In the rows, zero is written as 128.
Each path below is one point turned by a fixed rotation once a step. After each direction that follows a path, write how fast that rotation turns it, in degrees per step (0 if it stays still).
Each turn is a multiple of 5 degrees from 10 to 175, or 0.
Each row of a path follows its step; steps can be skipped.
Rotation 1:
step 0: [124 124 126 130 117 133 132 114 120 138 127 124 114 119 126 127 118 121
 116 123 121 127 133 132 129 138 133 131 121 128 128 121 125 134 138 120
 118 134 132]
step 1: [134 136 128 142 128 132 122 121 114 139 126 121 124 129 120 135 122 122
 122 127 127 126 138 119 132 140 131 127 122 138 125 132 134 113 138 131
 130 130 126]
step 2: [132 131 130 133 131 126 131 124 115 127 129 124 135 132 120 125 142 120
 118 124 132 128 124 111 123 135 119 127 132 135 122 136 113 113 124 121
 129 131 124]
step 5: [125 133 119 122 129 129 117 131 133 128 130 126 124 113 124 121 126 137
 119 129 117 118 130 135 130 125 121 137 115 124 129 123 128 127 142 130
 122 127 111]
step 12: [132 131 122 119 126 135 140 134 128 139 113 118 129 126 120 134 124 126
 116 128 134 123 130 121 116 135 120 122 118 133 125 122 113 128 132 129
 130 131 133]
step 15: [131 129 115 122 137 115 122 118 121 110 133 128 127 128 114 116 134 134
 127 124 128 124 124 131 137 125 128 132 129 129 133 119 125 133 126 130
 117 134 125]
step 17: [130 132 128 117 118 132 128 122 131 136 129 121 125 118 125 124 123 123
 120 135 122 129 138 132 134 141 136 126 131 134 115 134 124 123 145 138
 119 133 130]
step 23: [135 132 130 131 112 133 135 123 125 126 136 130 128 115 122 119 126 136
 116 117 125 131 130 135 128 132 121 124 119 134 128 136 115 127 138 134
 137 129 120]
step 24: [143 132 123 139 124 137 127 133 124 117 130 119 116 134 125 129 125 128
 121 132 136 130 126 133 124 145 118 123 122 136 132 137 125 132 124 132
 134 138 124]
Directions:
[127 128 126 126 127 126 130 125 127 127 127 125 129 128 128 131 128 130
 131 127 128 125 128 127 124 128 131 124 131 130 127 123 129 129 127 132
 126 129 130]
20
[124 130 128 127 129 133 129 128 129 128 126 125 128 127 129 130 130 124
 129 130 125 129 129 123 127 128 127 130 130 127 130 132 127 124 126 130
 125 126 129]
45
[128 127 128 130 126 123 132 124 129 131 128 130 127 126 129 127 127 122
 129 131 131 127 128 129 126 128 127 129 126 127 131 127 130 124 128 128
 130 125 130]
35
[127 133 127 128 127 130 129 129 125 133 127 131 127 127 130 127 125 128
 127 125 128 123 127 131 130 129 127 130 130 126 127 128 126 128 130 132
 128 129 130]
65
[123 127 123 129 131 127 127 130 127 129 125 129 126 124 126 128 128 128
 127 125 127 130 128 129 129 130 130 129 128 129 130 127 134 127 127 125
 126 129 128]
70
[130 128 132 129 130 132 128 126 130 130 125 128 125 127 126 130 126 126
 127 127 126 126 127 131 126 130 127 126 125 130 124 127 129 130 123 128
 127 126 126]
60
Rotation 2:
step 2: [131 123 119 121 139 139 128 129 138 128 122 131 140 134 127 119 127 119
 116 136 134 130 123 132 140 124 124 130 121 127 126 131 124 119 133 134
 130 126 124]
step 3: [121 123 118 118 130 138 127 117 123 122 128 123 120 127 132 127 114 126
 123 133 133 123 131 124 126 125 126 130 128 131 133 129 129 120 126 135
 144 113 132]
step 5: [124 122 125 120 131 134 128 128 136 129 133 132 135 128 123 134 134 122
 128 135 126 130 125 139 138 119 129 142 117 114 128 133 115 124 131 126
 123 134 130]
step 7: [132 135 122 126 126 133 134 128 122 130 127 132 126 137 138 123 125 125
 106 121 124 129 130 127 136 117 121 127 126 134 123 134 131 128 133 125
 132 114 124]
step 13: [135 133 127 125 127 140 126 129 124 129 131 126 127 135 125 131 126 133
 112 127 124 122 124 132 141 117 128 120 121 121 122 139 138 126 132 119
 136 121 128]
step 16: [129 133 125 125 120 126 126 126 121 126 134 135 123 131 134 134 128 125
 121 121 122 124 131 126 141 109 120 135 128 122 123 141 122 123 128 121
 129 124 118]
step 19: [130 138 125 124 131 148 125 128 125 127 125 124 131 130 139 124 125 135
 120 124 125 129 137 125 133 116 127 130 124 123 118 140 126 128 131 124
 135 115 126]
step 23: [124 122 118 120 141 135 133 119 124 129 136 132 138 136 129 124 128 127
 121 128 124 141 129 132 132 124 131 133 112 130 127 123 122 126 133 124
 125 117 131]
step 24: [131 116 125 121 139 138 125 131 132 129 129 122 129 126 131 132 119 119
 120 118 129 121 127 131 122 119 124 140 129 127 130 133 136 122 137 129
 137 117 135]
Directions:
[133 129 125 131 126 130 127 126 129 129 131 129 125 127 127 129 131 131
 128 126 128 127 130 128 127 130 128 129 127 131 131 135 129 130 128 131
 128 126 128]
120
[125 129 129 129 128 125 130 129 127 131 131 127 128 130 129 129 129 125
 129 130 126 126 128 128 126 129 128 127 132 130 128 130 133 128 132 128
 127 123 132]
125
[129 128 124 128 132 124 127 129 129 131 128 131 129 128 125 125 128 128
 129 130 130 128 130 131 128 130 130 130 127 129 131 128 124 124 128 126
 129 129 132]
120
[128 129 126 130 129 128 134 125 128 130 126 127 130 127 130 129 128 128
 129 125 129 129 134 122 127 128 126 128 127 129 127 126 126 126 126 129
 129 125 128]
90
[127 122 128 129 129 129 130 129 133 129 122 129 129 126 128 130 130 127
 126 127 127 129 128 130 129 130 127 132 129 127 131 127 130 128 130 132
 125 128 129]
115
[128 130 128 128 132 130 127 129 131 130 131 128 127 126 133 128 126 127
 128 130 128 132 131 126 129 128 131 125 125 127 130 129 129 129 133 129
 126 132 128]
85
[124 131 126 129 126 129 129 129 127 128 126 127 125 128 131 124 127 130
 125 132 126 129 128 129 125 129 127 131 129 130 130 126 126 133 127 128
 128 127 128]
95
[128 130 128 132 129 127 132 127 131 129 129 129 131 128 128 128 126 130
 126 129 127 127 126 128 128 130 129 130 132 123 126 132 126 129 130 126
 131 128 123]
125
Rotation 3:
step 3: [131 136 128 127 131 119 129 128 118 115 126 110 138 115 126 119 128 120
 128 129 131 126 126 131 135 130 125 133 136 129 124 128 130 121 120 140
 129 123 138]
step 4: [125 125 125 120 122 133 128 130 132 131 131 126 130 124 140 121 133 133
 127 135 135 129 113 137 127 126 125 126 138 110 117 138 128 129 129 126
 142 127 127]
step 6: [131 124 123 120 131 127 122 125 126 134 130 129 139 124 135 120 112 124
 133 116 123 131 140 117 128 115 128 129 121 128 133 131 134 127 130 133
 125 141 124]
step 8: [124 138 135 129 120 124 114 129 139 125 117 130 126 127 126 133 131 125
 128 138 127 125 134 132 145 133 125 125 119 122 118 132 127 126 136 136
 131 125 135]
step 11: [134 136 136 134 137 121 123 132 137 123 124 124 129 109 134 125 126 131
 126 121 127 130 122 120 126 124 136 120 136 130 126 122 144 132 128 119
 130 130 134]
step 13: [126 126 123 126 122 126 126 135 128 138 130 143 121 136 138 126 129 131
 138 127 132 135 116 129 131 124 118 122 132 113 124 143 123 124 131 128
 128 131 134]
step 14: [132 134 126 123 129 127 138 133 122 138 122 132 122 123 122 138 114 127
 126 128 121 130 128 118 120 125 119 122 123 130 117 123 126 121 120 131
 113 134 124]
step 15: [126 126 130 125 118 135 123 127 130 132 127 114 140 129 126 111 114 120
 129 121 126 127 143 118 122 129 132 126 122 124 124 129 135 128 131 128
 127 128 132]
step 24: [124 125 133 127 125 135 121 130 125 131 131 120 143 148 134 116 120 128
 125 121 131 132 141 134 134 136 131 124 123 131 129 127 126 139 130 123
 129 131 131]
Directions:
[130 129 131 125 130 128 126 129 127 130 126 130 128 128 125 133 127 129
 128 132 126 131 130 128 130 130 131 127 131 126 127 126 132 125 128 125
 128 129 128]
120
[128 126 129 127 131 128 126 126 129 132 127 126 127 130 130 128 129 130
 131 129 127 127 126 131 128 133 129 129 125 130 123 130 128 131 127 129
 131 128 131]
90
[127 128 132 128 128 124 133 128 129 129 126 128 130 126 129 127 128 128
 126 128 131 131 130 130 132 129 128 128 130 125 129 128 126 132 131 129
 130 124 129]
85
[130 130 130 124 125 128 129 126 128 129 130 129 130 129 131 130 128 128
 130 124 129 127 129 126 127 128 132 124 125 129 130 125 130 131 124 129
 128 124 127]
80
[130 129 126 126 128 123 127 130 129 128 129 129 124 127 127 125 129 127
 128 127 129 130 129 128 125 129 125 128 129 130 127 129 130 131 127 121
 130 126 125]
160
[127 126 129 127 130 130 126 127 133 127 128 131 128 125 127 126 130 129
 131 125 127 131 126 126 128 125 130 126 130 124 127 129 129 130 130 130
 130 129 125]
155
Rotation 4:
step 0: [123 133 117 118 129 133 138 119 130 117 127 126 138 130 128 129 113 140
 134 114 129 133 126 120 138 134 132 139 125 122 134 129 118 122 137 120
 124 133 129]
step 3: [120 127 117 128 123 123 132 131 127 133 120 136 131 135 129 127 120 142
 122 117 136 137 129 109 120 125 129 127 115 120 122 131 133 122 121 115
 124 132 123]
step 4: [122 134 122 126 126 115 138 128 123 137 136 128 128 123 135 120 126 130
 134 116 120 129 128 128 125 133 141 129 110 130 129 130 118 125 110 120
 131 135 133]
step 9: [122 136 107 119 129 123 138 118 138 117 118 120 125 137 130 131 129 120
 126 124 138 119 124 122 128 129 127 126 121 126 129 139 131 127 121 131
 136 138 125]
step 13: [132 127 132 123 132 127 140 125 125 128 114 123 119 128 124 138 125 134
 129 135 123 121 130 130 132 129 141 143 121 135 134 136 125 111 112 122
 131 128 124]
step 14: [122 128 127 118 130 124 124 141 129 117 116 127 127 137 133 137 131 135
 137 132 130 131 129 114 129 124 119 129 125 138 135 127 113 119 117 115
 127 118 127]
step 21: [131 131 123 119 130 123 124 128 124 126 122 110 138 135 135 150 116 125
 133 127 143 125 140 128 129 130 127 133 117 128 133 130 126 120 130 122
 130 129 126]
step 23: [128 135 117 126 135 118 128 141 134 133 118 125 126 130 122 133 125 134
 132 127 128 128 118 117 123 133 140 110 119 146 131 128 126 134 128 132
 126 125 134]
step 24: [126 127 126 136 130 126 123 132 124 133 124 129 139 125 127 138 123 137
 124 138 142 132 132 134 117 131 148 117 118 135 133 130 136 117 122 118
 125 133 129]
Directions:
[126 129 130 128 130 127 125 130 124 130 129 129 128 130 130 129 132 127
 132 129 128 128 128 128 130 130 130 124 131 130 131 125 125 130 125 127
 130 127 129]
115
[127 129 130 126 126 129 128 129 127 128 124 127 131 129 127 130 128 128
 129 129 129 128 128 126 132 125 123 134 129 128 133 127 128 129 128 131
 128 129 129]
55
[123 129 127 129 132 128 127 127 132 129 127 133 126 129 130 129 129 125
 129 129 129 128 131 130 127 123 127 130 125 126 128 128 128 129 126 126
 125 126 128]
65
[129 130 130 129 127 124 133 131 128 130 128 127 130 127 131 126 125 127
 129 129 131 122 128 131 127 128 129 127 126 129 126 128 127 130 128 131
 129 126 127]
130
Rotation 5:
step 0: [125 130 128 133 133 121 131 125 116 120 133 133 120 125 132 121 121 121
 124 131 130 125 134 115 123 123 137 130 133 132 121 119 129 129 130 128
 131 138 133]
step 1: [117 127 129 122 126 123 125 120 130 127 126 131 119 130 126 134 131 134
 139 114 120 118 128 129 125 127 127 131 121 124 129 116 132 121 130 133
 127 124 135]
step 4: [127 130 130 125 141 130 127 134 134 123 128 134 126 115 129 126 124 119
 130 125 122 125 117 132 129 136 128 125 126 123 120 121 135 133 140 132
 132 126 127]
step 5: [119 134 123 118 128 119 138 125 128 126 134 131 126 129 131 122 133 125
 125 134 120 128 127 130 117 130 131 128 121 134 121 136 126 114 126 121
 135 130 130]
step 10: [140 132 132 117 124 126 122 133 125 123 141 138 126 124 134 127 130 127
 131 127 123 130 123 127 129 132 122 128 128 131 125 129 139 119 124 140
 134 131 128]
step 17: [119 137 136 130 140 120 133 120 126 123 121 137 132 121 130 130 129 126
 131 130 121 126 122 126 123 128 136 138 128 126 121 125 126 133 131 124
 135 135 128]
step 19: [130 130 126 130 129 119 126 122 128 130 129 133 121 124 142 125 129 133
 130 130 126 131 125 130 121 125 140 129 129 129 119 111 120 123 121 130
 125 129 118]
step 23: [125 133 129 132 123 120 121 133 129 127 137 131 133 126 128 120 131 122
 129 123 128 128 109 120 125 132 134 133 128 127 118 129 133 128 131 136
 128 133 133]
step 24: [128 118 124 120 127 121 131 122 128 140 134 125 123 132 133 126 121 128
 130 129 126 131 131 129 124 133 117 136 128 121 120 124 132 113 129 125
 130 134 126]
Directions:
[124 127 124 129 126 130 124 123 127 130 130 126 127 128 127 129 128 130
 130 130 127 127 129 122 125 128 129 128 131 128 129 126 127 127 130 127
 128 130 125]
60
[128 127 132 129 128 131 128 130 127 131 130 129 131 128 126 129 128 128
 127 130 127 127 127 129 126 130 131 127 127 129 128 129 130 128 130 129
 137 128 126]
60
[129 130 127 129 126 125 127 128 129 130 122 128 132 130 126 128 131 128
 129 126 127 126 128 129 125 127 131 130 127 131 125 129 122 126 129 129
 128 128 129]
175
[130 126 129 130 129 128 128 127 127 127 132 131 130 130 126 126 129 131
 129 126 127 132 133 126 127 133 126 130 130 126 127 129 126 129 129 131
 128 126 131]
25
[129 125 129 128 128 130 129 128 127 130 127 129 128 129 133 129 126 128
 125 125 128 129 129 125 131 126 125 125 129 131 128 124 125 126 133 128
 129 129 130]
120
Rotation 6:
step 0: [130 137 124 127 120 132 135 128 125 123 128 129 130 130 126 135 127 128
 114 121 130 141 127 121 123 125 115 129 124 124 118 133 116 135 133 128
 133 130 123]
step 3: [119 126 124 130 130 134 140 120 128 115 121 129 130 142 126 133 122 124
 130 129 120 127 119 129 126 131 125 118 120 128 131 131 121 131 135 125
 128 139 123]
step 5: [120 133 119 134 136 118 125 129 137 127 119 130 125 133 126 135 131 124
 135 128 116 126 128 120 124 123 136 123 129 119 134 117 122 130 123 128
 134 137 129]
step 6: [127 122 114 123 127 133 127 118 130 130 128 133 142 134 136 127 143 127
 120 125 120 131 124 128 125 131 128 130 131 118 125 136 124 131 139 124
 126 134 131]
step 9: [118 125 124 133 124 130 136 129 122 124 126 116 141 131 115 137 139 122
 129 134 128 132 123 123 128 134 132 129 133 121 121 124 132 123 133 123
 128 130 121]
step 12: [127 132 125 126 122 131 131 128 126 125 123 131 131 125 134 141 139 126
 125 133 137 139 134 129 125 121 129 125 120 117 124 125 133 143 134 126
 134 135 120]
step 16: [118 131 129 133 127 128 117 127 131 129 122 128 134 127 133 129 137 122
 142 133 127 126 124 127 112 124 123 130 131 132 136 135 129 132 139 127
 121 140 130]
step 18: [115 139 116 128 131 136 130 119 123 132 133 139 130 135 128 139 126 129
 127 127 121 132 131 129 124 130 128 125 132 130 126 130 127 135 143 122
 129 135 133]
step 24: [123 122 125 138 129 128 132 126 132 124 137 128 133 134 133 139 140 119
 131 137 124 128 126 130 129 130 139 125 114 126 124 122 135 135 134 121
 128 135 127]
Directions:
[129 129 128 130 125 132 131 130 131 127 125 126 125 130 126 125 126 127
 130 127 125 128 128 128 129 131 129 130 130 127 127 124 130 124 126 128
 130 131 126]
175
[127 130 130 122 128 130 128 126 129 126 125 131 127 126 131 128 127 128
 130 132 127 130 129 129 126 128 130 124 131 128 130 128 132 130 129 127
 126 129 129]
170
[128 128 130 125 130 127 128 129 125 125 126 121 129 128 126 125 128 126
 128 130 129 129 126 127 130 130 125 129 129 133 131 127 127 128 132 128
 125 129 127]
55
[127 127 125 129 129 129 128 131 123 128 126 128 129 126 130 129 132 130
 131 128 131 129 128 128 125 126 127 129 130 128 131 122 128 127 125 132
 129 128 128]
100
[126 128 128 132 127 130 128 128 128 129 129 128 129 123 129 129 128 128
 127 128 128 128 130 135 130 131 130 130 127 131 127 125 129 130 133 129
 127 128 129]
125
Rotation 7:
step 5: [123 127 123 138 136 119 125 146 123 130 143 132 126 131 126 120 131 130
 133 128 133 136 130 126 117 116 124 127 135 129 125 128 125 127 129 129
 135 124 127]
step 6: [135 131 134 138 134 133 125 124 132 137 126 133 127 141 129 140 131 139
 124 130 135 124 132 121 131 124 120 130 127 123 131 126 129 118 137 120
 140 123 122]
step 7: [128 125 139 118 128 131 125 124 128 123 129 121 129 125 127 120 114 140
 116 133 132 120 127 129 124 130 126 133 134 127 135 128 140 128 135 135
 126 115 125]
step 8: [134 123 133 122 127 140 118 144 126 133 130 131 119 123 128 121 129 118
 121 125 131 132 129 133 117 128 128 122 136 118 127 125 133 132 121 130
 131 137 123]
step 13: [131 126 130 130 125 137 129 133 121 128 116 135 121 131 135 129 133 131
 122 133 128 138 120 135 122 123 128 132 135 140 135 142 130 133 122 139
 120 127 124]
step 15: [121 135 122 125 136 127 121 132 117 130 124 111 130 125 117 124 123 133
 139 138 122 138 132 127 126 125 126 131 128 132 126 120 123 129 138 120
 129 128 127]
step 20: [109 133 126 132 130 134 119 128 127 126 137 124 129 131 135 132 120 125
 136 127 129 131 141 135 128 127 133 120 119 138 135 131 130 117 135 125
 126 132 130]
step 21: [135 117 126 127 132 137 129 122 132 117 121 136 134 131 121 130 125 134
 133 131 132 137 125 129 124 127 124 126 110 132 123 122 137 129 136 121
 120 132 123]
step 24: [131 125 106 131 116 134 131 119 126 122 121 133 127 136 125 139 124 132
 129 131 119 127 124 131 132 123 117 131 131 129 128 131 134 130 119 126
 127 134 136]
Directions:
[129 128 131 123 127 132 128 126 129 127 132 125 127 132 130 129 125 133
 129 129 129 129 129 128 127 131 127 128 126 127 127 126 127 127 126 129
 127 131 130]
80
[125 126 132 127 130 125 131 131 127 129 127 130 126 127 129 132 126 128
 135 130 127 126 125 126 126 128 130 129 127 127 129 127 128 126 128 127
 129 127 129]
25
[127 123 123 131 126 130 130 127 129 127 128 127 126 124 129 124 122 127
 129 129 130 127 128 130 127 126 126 127 128 126 126 125 129 128 128 129
 129 129 129]
110
[127 126 130 127 131 129 127 126 129 123 127 131 131 128 127 127 130 126
 126 133 127 127 128 130 130 129 128 133 128 128 128 125 128 126 128 130
 131 129 130]
100
[126 129 130 129 132 125 126 128 127 130 128 125 129 129 126 126 124 128
 126 130 126 125 131 131 127 126 131 125 126 130 127 128 127 128 124 131
 125 125 131]
140
